In the data rows, the value 128 means zero.
Here are some points, each followed by its number:
[146 160 194 165  61 172  96  96 133  96  99 159 130 178  74 128  98 109
  58  70 127  68 144 139 102  57] 0
[156 161 157 123 110 133 121 134 118 126 138 164 124 113 104 132 104 127
 117 102 145  91 133 135 104 100] 1
[ 98 110  96 109 153  83 145 140 132 142 141 120 126 122 159 132 148 136
 159 154 129 155 121 151 135 168] 2
[106 103 106 113 164  92 143 132 130 143 143 110 147 110 160 128 144 132
 163 159 127 173 120 131 146 164] 3
[ 94 107 104 111 163 115 139 140 128 140 142 112 133 108 153 135 149 132
 156 163 124 152 123 121 136 163] 4
[ 66  76  76 136 161 132 136 123 145 143 102  70 130 130 167 119 177 131
 154 179 100 223 136  99 179 163] 5
[162 163 185 135  97 146 121 121 115  89 122 159 129 116  97 134  92 120
  97  84 137  69 135 132  97  75] 6
[142 137 121 107 154  97 138 148 117 129 156 139 130 117 136 130 126 128
 153 140 135 122 117 140 116 141] 7
[166 165 158 118  93 134 124 133 115 113 136 160 134 119  96 133 100 120
 111  90 140  61 142 123 100 100] 8
[117  97  93 123 160 111 134 136 130 141 133 103 121 124 151 125 157 137
 160 154 118 175 118 113 155 163] 9
[149 158 162 117 104 134 131 136 116 121 137 154 116 123 111 132 100 123
 118 101 143  65 136 133 101  95] 10
[136 132 120 109 151 101 145 142 114 147 155 129 132 118 140 130 125 132
 157 146 137 123 114 126 129 149] 11
[ 91 125 118 106 153 104 145 142 122 135 152 136 103 102 143 129 126 135
 155 140 143 133 121 131 121 146] 12
Which three points above are nearest to each new point by angle? Their numbers follow each, nearest first.
[ 88  82  85 133 154 129 150 124 148 147 107  80 153 124 166 120 172 135
 158 168 110 227 123  98 165 169] -> 5 9 3
[ 80  89  78 126 153 138 140 117 147 142 106  85 153 119 164 130 175 132
 157 182 111 191 123 114 165 173] -> 5 9 4
[175 158 191 174  61 174  90 106 139 116  99 151 135 176  78 128 103 115
  58  71 116  73 146 108 105  72] -> 0 6 8
[119 134 116 104 139 107 139 145 120 125 151 142 121 110 127 136 112 131
 145 124 134  98 125 133 117 135] -> 7 12 11
[164 163 194 160  63 165  92  98 136 105 103 157 125 171  80 124  96 120
  53  71 120  75 145 132 102  66] -> 0 6 8
[102 100  86 120 172 113 128 138 134 152 128 100 139 126 157 133 160 139
 162 168 125 179 124 112 151 165] -> 9 4 3
[175 150 190 168  59 170  99 104 139 106  93 151 127 184  74 123 108 119
  52  78 123  65 141 128 101  61] -> 0 6 8
[132 118 117 110 155 107 140 140 126 154 142 123 109 113 143 127 129 139
 158 150 132 123 125 128 128 155] -> 11 12 2
[ 71  82  78 129 158 130 137 120 143 135 107  78 137 114 164 121 170 120
 158 182 111 204 118 122 171 171] -> 5 9 4
[ 97  83  85 125 172 106 141 132 135 134 127  97 114 124 161 127 164 138
 164 169 116 192 123 134 155 171] -> 9 5 3
[ 85  81  81 134 161 140 138 125 138 136 106  84 132 129 163 121 164 127
 150 175 109 215 126  97 162 172] -> 5 9 4
[124 127 107 110 155  96 138 145 124 143 150 131 125 119 140 126 138 136
 154 139 137 146 125 145 125 150] -> 2 11 7
[150 159 185 167  61 182  85  97 130 110  93 155 138 168  75 123  99 117
  49  68 120  50 142 121  99  50] -> 0 6 8
[127 123 104 113 159 106 146 147 122 137 151 122 146 117 150 122 135 133
 158 147 121 160 116 135 135 164] -> 3 2 4
[164 148 189 186  39 185  83  85 136 113  91 149 137 199  80 124 116 116
  42  72 110  83 141 122 100  67] -> 0 6 8
[100  77  76 135 157 133 150 119 142 133  99  82 122 122 168 115 170 127
 153 180 107 213 126 120 172 173] -> 5 9 3
[187 154 199 172  58 168  91  96 133  97  97 152 142 177  72 129 107 115
  47  70 118  58 136 118 108  69] -> 0 6 8
[174 161 185 162  59 177 100  93 131 102  99 148 148 171  70 124  96 125
  61  69 128  70 142 122 108  55] -> 0 6 8
[169 153 192 167  49 179  88 102 136 108  95 156 130 180  75 126  98 115
  47  71 117  81 139 109 103  58] -> 0 6 8
[171 153 192 176  49 185  98  95 144 102  87 143 141 177  73 124 109 121
  44  72 122  75 140 130 101  52] -> 0 6 8
[ 95  77  86 136 150 161 145 116 143 141 106  72 142 125 158 124 177 128
 150 182 110 222 129 120 176 165] -> 5 9 3
[ 95  78  71 134 162 138 145 119 144 132  95  75 147 112 160 129 175 121
 148 179 105 206 128 110 172 163] -> 5 9 4
[ 87  83  76 135 169 141 147 114 151 139  98  71 148 113 165 119 174 131
 149 174 105 213 128  96 174 178] -> 5 9 4
